Each row is where one point has got to under a steady rotation. How many ticks took it there?
The counts run from 0 to 33.
[ 20 -17   5  19   6   8 -23  13  35  18 -43   2 -64 -30 -18  58]
24
[ 51 -26  18   4  12  19 -12  19   3   1 -23  -2 -55 -15 -31  68]
31
[ 37 -23  16  12  11  15 -18  17  16  10 -34   0 -61 -21 -27  64]
28
[-63  28 -20  10 -30 -18 -22  16  64  -2 -12   2  -9  25  32 -24]
3
[ 23 -19   9  18   4   9 -24  13  31  17 -39   1 -65 -32 -20  62]
25
[  4 -13   1  23   3   3 -26  15  44  20 -46   3 -62 -33 -12  54]
22
[-54  17 -22  20 -21 -12 -30  12  72  13 -35   4 -35  -7  20   3]
10
[-48  11 -16  21 -18 -10 -32  12  72  17 -39   6 -41 -16  15  11]
12
[ 42 -24  17   9  11  16 -15  16  13   7 -32  -1 -60 -20 -28  64]
29
[-30   2 -12  25 -11  -4 -31  10  64  22 -47   5 -54 -27   2  30]
16
[-59  19 -20  15 -23 -14 -29  11  71   8 -28   2 -28   0  25  -5]
8
[-62  28 -21   9 -29 -18 -24  13  67   2 -14   0 -13  21  33 -20]
4
[ 26 -20  11  17   7  11 -20  15  25  13 -39   2 -63 -26 -22  62]
26
[-61  24 -20  15 -25 -16 -28  13  72   8 -26   3 -24   5  26 -11]
7
[-33   4 -11  23 -13  -6 -31   9  65  20 -45   5 -51 -25   5  24]
15
[-57  30 -19   2 -33 -19 -19  16  55 -11   0  -2   1  45  34 -36]
0
[  1 -12   0  23  -1   4 -28  13  48  22 -48   4 -62 -34 -10  49]
21
[-25   0  -8  24  -7  -3 -30   9  59  24 -45   6 -53 -28  -1  35]
17
[ 45 -24  17   7  12  15 -13  18   8   3 -26   0 -59 -16 -28  66]
30
[-37   7 -12  21 -13  -7 -30  10  69  20 -42   5 -49 -23  10  20]
14
[-52  14 -18  20 -18 -10 -32  11  72  15 -36   2 -38 -10  16   8]
11
[-61  32 -18   5 -34 -18 -21  17  57  -8  -3  -2  -1  37  33 -33]
1
[ 10 -15   6  22   1   8 -23  11  39  20 -45   1 -64 -32 -17  55]
23
[-44   8 -16  24 -16  -8 -33  11  68  18 -42   5 -46 -17  13  15]
13
[-63  30 -20  11 -29 -16 -25  13  68   2 -17   0 -17  18  30 -18]
5
[-60  24 -22  12 -27 -16 -26  14  70   5 -24   2 -19  13  27 -15]
6
[-18  -4  -5  24  -7  -2 -31  12  57  23 -46   3 -57 -30  -3  39]
18
[-62  31 -19   7 -34 -18 -21  14  62  -6  -8  -2  -5  32  31 -28]
2
[ 56 -26  22   0  12  22  -9  21  -5  -8 -19  -1 -51  -7 -35  64]
33
[ -7  -8  -5  24  -3   2 -30  10  52  22 -47   4 -62 -33  -6  45]
20
[ 34 -21  13  15   9  14 -18  13  20  10 -35   2 -62 -27 -25  63]
27
[ 53 -28  21   2  12  21 -11  20  -1  -4 -22   1 -54 -10 -33  65]
32
[-56  19 -21  19 -22 -13 -31  12  72  12 -30   3 -31  -6  25  -1]
9
[-12  -6  -3  23  -3   1 -30  10  53  21 -47   4 -60 -30  -3  43]
19
